In the data rows, the value 128 means zero.
Some points, one per row:
[178 112 161 110 132 192 124  99 176 143 167 213 219  92 147]
[ 92  30  48 100  94 178 169 185 106 125  15  59 193 176  98]
[141 145 122  90 118 121 158 100 132 147  88 123 155 105  82]
[143  54 167 169 110 165  60 122  95 160 125  80 112 139  97]
[144 194 155  59 155 115 147  63 189 138  88 170  97 122 147]
[103 104 102 117 146 127 120  69 114 157 104 102 175 148 135]
[ 72 139 137  92  92  59 121  58  72 164 104 143 190  95 126]
[ 82  47  55 105  93 152 167 174 145 120  41  98 180 154 138]
[119 100 132 124 151  83 135  30 126 124 101 117 141 145  44]
[ 81  74 148 136 179 104 119  67 151 151  99  73 173 107 178]
[140 166 133 113  84 121 116 121 115 110 164  92 164 162 140]
[113 121 176 125 131 151 125  74 192 189  47 170 127 159  88]
[147 110 168 230 141 168  95 153  97 130 127 200  90 115 129]
[ 85 164 186 135 157  91 160 179 171 137 106  90  81 163 144]
[122 158  98 113 143 107 130 113 188 181  83 162 176  90  73]
[130 103 154 118 137 130 137 198 146 215 137 119  83 151 128]
[163 242 213  76 115  60  77  50 140 106 244 111  57  99 143]
[123 207  91  98  58  88  74 100  92 117 199 104 139 142  97]
[ 76 155 143 103 157 103 175 146 179 128  98  89  91 200 143]
[132 156 102 141 139 113 131 102 104  50 132  75  82 135 111]
[167 120 125 105 103 154 136 133 172 119 140 203 165 102 146]
[106 128 129 104 113 107 128 166 120 162 150 124 117 132 135]
[148 158 178 127  75  95  93  93 131 131 205 107 106 157 172]
[202 169 170 183 160 212  14 255  72 136 184 225  71  54  83]
[126 117 121 145 132 100 131 147 115  77  94 158 120 138 109]
[ 81  90 162 168 134 127  86 158 117 165 108 135 131 122  95]
[141 148 114 122 139 128 151 116 160 135 118 118 140 119  71]
[160 153 150 137 107 159  99  58 133 176 153  86  72 133 157]
Here are 10 more points, each followed by its number:
[109  74 206  91 157 160  56 149  86 125 120  68 123 158  56] 0
[115 126 134 106 160 157 166 106 165 145 104 140 108 133 108] 1
[175 206 180 101 104 195 129 201 143 180 129 255 226 143 158] 2
[187  96 214 150  79 160 126 132 220 136 217 200 119  85 139] 3
[160 178   9 151  92 109 149 139  97  57 192  67  75 109  91] 4
[115 136  86 106 128  93 169 143 133 133 139  83 113 117 160] 5
[136  96 165 137 158 192  72 131  78  69 156 120 147 102  65] 6
[174 132 255 240 139 210  97 206  93 118 158 186 104 130 207] 7
[131 156 177 143 176 167  50 136  69  92 167  87 101 127  15] 8
[120 123 125 168 154 127 125 147 124  73 102 147 126 121 104] 9
Which three of these numbered points are nearest to each point below by angle, seen from the average point of the first points? Their numbers follow each, nearest first.
[136 138 125 122 100  97 175 157 110 181 169  41  98 102 166] > 5 4 7
[ 96 161 156 163 162 123 122  94 100  42 116  96  85 125 142] > 9 8 4
[125  75 151 108 145 193  45 175  98 101 165 132 165 172  26] > 6 0 8
[166 113 167 188 125 137  65 149 113 171 100 211 107 136 152] > 7 2 3
[101 132 101 126 123 130 172 149 156 161 137  87 110 121 177] > 5 4 1
Now 10 new points, numbered from 0 again:
[127 176 122 156 126  20 135 108 129   9 128  82  37  89 113] 0
[ 96 116  61  97 151  97 217 162 160 135 137  40  97 108 171] 1
[112 137  92 139 115  91 107 144 127 116 112  82 111 153 125] 2
[138 130  95  92 138  73 178 170 176 180 139  78  70 125 194] 3
[ 56  60 180 149 150 114  73  35 170 221  79 106 162 144 136] 4
[106 181 104  72  94  82 160 109 120 144 125 149  97 109  83] 5
[153  67 236 240 122 196  58 165 116 220 127 218  91 168 226] 6
[121 141 158 113 131 122 158 101 120 109 181  90 154 123 120] 7
[117 115  79 102 146 108 168 144 157 116 126  71 157 134 120] 8
[112 162 121 176 160  81 102  71 112  42 143  96 140  85 107] 9
Which three of these numbered points are nearest to each point below by angle, seen from the average point of the first points? Their numbers follow each, nearest first.
[166  70 174 206  95 164  11 157  68 184 157 201 126 124 154] > 6 4 9
[145 130 140 104 132 153 120 107 121 128 154 159 160 125 127] > 7 6 9
[153 166 134 155 140 142 135 121  92  46 147  83  42 142 123] > 0 9 2
[177 113 162  92 112 185 136 111 146 163 142 168 158 135 180] > 6 7 3
[105 166 134 130 104 121 102  70 120 119 175  95 174 128 115] > 7 9 0
